(in the rows, 128 means zero)
Where one turn sends some rows of the set: a few examples, then the rows asked
k728: [157 127 110 102 148 109 124 145 128 129 142 114 125]
k967: [139 137 110 110  96 102 156 145  90 119 135  79  91]
k464: [140 143  96 105 142 144 152 122 109 120 146 135  90]
k416: [153 118 103 111 134  94 132 137 117 106 134 126 129]
k721: [104 103  98 129 117 140 143 132  81 130 152  99 110]
k241: [142 116 111 109 138  96 131 140 119 109 133 127 135]
k934: [106 105 100 125 123 144 139 135  85 137 154  96 109]
k172: [143 140 116 107 107 111 149 149  97 134 141  72  88]
k778: [131 143  78  98 101 120 154 151 100 110 119 111 119]
k163: [120 130 130  86  94 152 153 127 113 106 153 114 109]
k944: [122 148  89  88 112 135 148 161 109 134 123 100 118]
k887: [139 105 141 124 106 147 148 162 110 137 130  92 104]
k775: [144  98 145 127 113 138 143 158 113 132 132  98 107]
k13: [135 142 105  89 138 133 133 159 124 146 135  99 121]
k800: [107  98 100 132 119 132 140 128  82 125 152 104 114]
k589: [136 152  85  88 115 135 146 159 109 135 127  99 112]
k357: [134 107 133 124  95 146 155 162 104 130 125  94 104]
k52: [143 137  98 109 140 135 152 119 107 112 144 141  93]
k909: [138  95 137 134  98 127 151 153 104 113 125 105 111]
k577: [130 124 144  86 113 149 141 125 124 115 162 115 111]
k27: [112  97 110 129 133 136 132 129  88 135 159 102 113]
k94: [148 145 101  91 138 131 131 155 123 145 138 102 116]
k68: [140 139  94 110 136 136 154 120 105 108 143 142  93]
k830: [127 118 139  94 103 136 148 118 117  95 157 123 117]
k868: [121 123 132  91  94 141 154 122 112  95 153 120 113]
k654: [131 118 144  90 114 139 141 120 122 104 160 121 116]
k114: [137 143  92 108 133 141 156 121 104 112 142 139  91]
k976: [152 120 124 119 114  84 144 136  97 112 143  90  99]
k282: [145 125 116  99 150 113 124 148 128 134 139 113 129]
k352: [156 123 130 115 125  92 137 140 105 127 148  83  96]
k582: [112  94 106 133 127 130 135 127  87 127 156 105 114]
k302: [144 139  98 107 144 139 151 120 109 117 146 140  92]
k867: [119 138  84  98 101 118 156 152 101 109 116 113 124]
k896: [128 121  95 109 113  98 146 141 105  97 120 126 133]
k918: [144  93 143 132 110 129 145 154 111 122 128 104 111]
k557: [124 131 137  83 104 155 148 128 119 116 158 111 109]
k888: [143 126 115 117 100  90 153 138  91 108 136  87  97]
k855: [138 127  87 110 109  99 147 140 104  96 123 125 127]
k631: [110 102 105 126 130 142 135 134  90 140 157  97 110]
k796: [152 134 126 108 121 105 140 147 104 138 148  74  91]
k754: [140 144  92 105 136 145 154 124 106 118 143 137  89]
k842: [133 101 130 129  91 137 156 158 100 118 122 100 107]

k842 goes to k909
k721 goes to k800
Now these:
k967 goes to k888
k68 goes to k52
k589 goes to k778
k896 goes to k241
k557 goes to k163

Where one turn sends some rows of the set: a few examples, then the rows asked
k433: [112 130 142 123 126 122 109 120 121 127 125 132]
k125: [128 110 141 120 119 111 114 147 110 147 182 100]
k29: [145 130 102 115 159 161 105 155  98 145 130 104]
k841: [158 107 151 115 126 136  93 154 127 135 130  91]
k626: [126 127 131 121 137 144 108 131 136 122 114 132]
k640: [103 127 127 128 124 113  96 123 105 146 163 127]
k658: [122 120 127 121 142 129 110 121 123 133 107 131]
k927: [141 136  97 114 162 150 116 155 113 156 136 100]
k130: [102 133 132 124 127 125  99 117 110 149 163 127]
k235: [150 133  97 108 161 133  95 154 103 150 130  90]
k334: [130 136 118 126 156 116  82 155 101 153 175 102]
k359: [130 142 143 117 134 147 110 136 118 127 117 137]
k434: [145  93 129 112 118 142 110 146 135 147 136  80]
k912: [149 103 145 122 110 135 102 147 138 145 133  84]
k575: [145 141 111 124 149 166  87 162 106 152 136  95]
k176: [147 111 135 102 116 132 119 155 144 135 139  86]
k954: [129 147  99 124 163 144 100 153  98 153 151 102]
k585: [150 100 141 113 120 125 103 153 123 146 154  73]
k269: [160 106 135 101 121 141  99 146 134 145 132  87]
k22: [149 143 105 120 153 152 108 161 101 160 139  92]
k367: [123 133 132 134 142 131 109 130 117 129 111 136]
k984: [ 99 132 135 127 126 125  92 126 102 142 159 130]
k695: [126 135 111 131 152 112  95 152 104 152 179 106]
k417: [133 106 151 112 128 109 114 145 113 144 179  97]
k730: [128 113 153 112 120 115 110 152 115 143 181 101]
k293: [109 121 119 127 131 145 107 128 112 125 113 126]
k552: [123 130 112 133 160 120  87 147 106 152 176  98]

k552 goes to k417
k575 goes to k841
k434 goes to k658
Now these:
k695 goes to k125
k984 goes to k334
k176 goes to k293
k29 goes to k269
k367 goes to k22
k433 goes to k954

Where one turn sends some rows of the set: a few examples, then the rows asked
k808: [126 109 119 122 166 113 107 124 125 108 185 111 135 146 137 125 134 125
 128 104]
k925: [158  78 130 107 165 119  95 146 105 109 106 115 124 123 117 143  92 137
 157 129]
k551: [155 112 122  97 167  89 112 127 133 120 174 121 133 140 160 144 138 129
 136 124]
k80: [155 109 122 117 184  95 117 128 137  99 145 123 124 144 134 136 143 115
 120 112]
k783: [138 114 111 108 166 102 104 114 142 104 178 121 131 147 129 128 140 109
 137 123]
k262: [122 104 129 118 178 114 117 133 125 121 168 112 133 126 154 140 142 129
 117  98]
k18: [131  71 109 108 153 154  99 123 104 105 125 121 111 102 135 134 131 105
 168 135]
k965: [133  76 136  87 136 142 108 141 111 124 114 105 100 106 133 152 146 135
 160 139]
k5: [145  92 120  86 125 116  96 146 101 151 115 114  88 116 139 120 132 131
 152 113]
k581: [137 105 131 133 175 107 102 142 146 111 150 103 117 146 119 141 122 117
 124  97]
k576: [127  87 119  97 136 127  94 137 108 145 115 115  86 104 119 118 136 113
 150 106]
k377: [142 113 125 113 164 102 114 136 119 116 176 110 135 151 159 132 134 142
 124 108]
k134: [121 118 116 109 161 121 114 132 129 124 165 105 133 147 156 124 148 130
 113 113]
k837: [143 116 124 104 147 103  99 145 143 133 174  97 126 155 153 142 120 136
 137 119]
k480: [141  80 124  87 148 124  89 138 108 134 137 111 134 110 138 151  95 141
 172 142]
k673: [147  79 125 109 144 110  94 139  98 130 122 121  86 109 110 123 121 118
 159  95]
k460: [125 115 127 102 155 118 105 148 150 144 152  95 124 140 157 146 136 129
 118 118]
k959: [137 122 113  94 165 111 115 127 145 123 149 117 128 144 156 132 156 117
 116 131]
k255: [142 111 123 122 156 102  93 137 143 113 177 101 123 158 123 136 115 123
 140 111]
k211: [145  72 133 110 139 131 100 131 106  94 131 111  98 123  96 141 129 127
 174 132]
k644: [136  73 137 104 147 141 108 138 111 105 106 109  96 112 108 145 142 125
 156 131]
k103: [133 111 124 126 176 111 117 134 123 104 155 111 129 149 140 124 140 128
 110 100]
k542: [145  85 109  82 142 113  91 130 104 123 141 117 105 105 143 122 142 160
 179 134]
k955: [165  70 115 113 156 130 103 135  92  92 118 125 109 120 140 136 117 124
 170 131]
k698: [144 119 129 130 189 104 109 143 129 111 141 111 135 146 128 129 127 117
 121 109]
k32: [134  94 108  94 139 140  82 132 117 113 125 108 129 140 107 118 100 125
 162 150]
k901: [130 122 119 121 172 109  97 130 131 116 178 111 142 149 124 123 122 113
 141 119]
k86: [151  91 114 102 125 112  88 135  99 127 129 117  87 132 109 106 120 121
 163 109]
k790: [144  88 116  90 119 112  87 135  98 146 145 115  92 117 129 119 121 127
 172 114]
k37: [122 113 131 118 189 114 108 138 132 134 155 111 141 117 145 145 136 115
 125 109]
k63: [129 104 124 106 183 107 114 121 143 121 161 121 130 116 144 148 150 108
 125 113]
k753: [143  93 119  88 149 139  97 148 115 128  90 107 125 130 133 131 111 137
 140 147]
k493: [153  77 114 109 163 109  95 130 104  95 118 122  96 111 112 116 138 147
 170 117]
k513: [143  90 100  95 140 117  86 123 108 101 139 117 102 123 114 103 140 148
 179 134]
k278: [124  76 112 100 163 128  94 125 114 113 118 119  98  88 119 119 152 136
 162 119]
k259: [155  79 131  94 124 125 100 135 102 102 140 109 100 136 115 139 127 141
 180 144]
k135: [149 123 126 108 170  96 105 143 123 130 171 110 144 146 156 137 121 135
 139 122]
k439: [122 103 133 120 175 117 107 145 151 131 145 100 119 126 138 151 135 116
 115 101]
k295: [151  82 109  98 145 147 107 138 101 108 100 117 107 122 155 129 135 123
 153 144]
k948: [149  72 111  94 142 138 100 130  95 115 138 121 115 107 160 144 123 127
 179 142]
k514: [147  85  98 102 134 148  94 125 101  96 129 117 112 134 135 118 125 116
 172 149]
k625: [116  77 120  99 160 146  88 130 120 127 121 111 129 100 112 141 107 116
 159 135]
k522: [126 130 119 103 168 120 106 141 136 138 149 104 141 144 154 127 140 122
 119 128]
k720: [136  89 108  85 148 126  98 136 111 123 106 114  99 106 142 114 156 154
 154 134]
k218: [141  83 128  80 118 138 102 138 109 122 132 104 103 126 132 141 139 142
 171 152]

k948 goes to k514
k493 goes to k278
Now these:
k925 goes to k625
k134 goes to k377
k439 goes to k460
k522 goes to k135
k959 goes to k551
k790 goes to k86
k644 goes to k965

Where one turn sends some rows of the set: a few examples, then the rows asked
k223: [131 141 154 125 148 123 121 124 115 120 131 120 123 114 142]
k574: [133  87 153 163 142 118 151 110  94 116  89 119 144 101 139]
k686: [138 128 168 140 131 128 104 138 115 106 130 141 137 156 157]
k978: [130  95 133 155 141  94 128 147 118  98  97 103 128 136 128]
k337: [141 113 160 150 134 111  81 147 125 153 122 122 145 134 134]
k692: [156  74 173 158 150 111 125 122 105 126  97 112 154  97 151]
k440: [135 102 136 180 122 154 113 155 123 122 112 133 161 120 137]
k512: [130 109 136 145 142 128 105 136  97 128  80 132 150 155 146]
k463: [141  74 167 147 113 112 140 151 128 140 100 136 140 118 159]
k919: [113 129 127 180 136 133 129 115 123 122 122 125 139 137 143]
k870: [129  86 161 157 136 134  77 118 133 102 110 122 149 115 121]
k732: [145 112 125 144 159 116 106 101 109 104 112 134 149 127 142]
k816: [157  78 194 167 131 119 116 143 127 129  97 123 158 118 137]
k876: [127  97 183 150 122 107 128 124 138 140  78 130 126 133 162]
k166: [150  74 159 132 108 118 124 117 109 120  97 143 153 108 151]
k969: [113 108 157 172 122 114  98 136 131 110 121 136 127 152 120]
k860: [135 135 152 139 135 121 139 142 124  98 132 128 128 141 140]
k286: [130 104 171 166 108 113 135 107 145 105  84 127 128 110 144]
k894: [140 121 165 158 129 134 102 149 114 118 147 133 134 119 164]
k738: [126 112 149 157 149 118 106 122 129 139 110  80 141 111 140]
k662: [143 108 156 153 104 129 136  98 121 125  93 125 152  93 152]
k21: [164 100 130 153 145 103 108 151 126 118 130 124 148 108 133]
k290: [136 114 162 138 140 119  96 134 112  99 141 135 118 102 143]
k84: [118 105 168 167 124 129 148 113 102 118  77 131 143 128 122]
k848: [133 103 191 173 116 131 130 136 123 132  85 129 153 135 123]

k337 goes to k919
k848 goes to k574
k463 goes to k286
Now these:
k870 goes to k512
k223 goes to k894

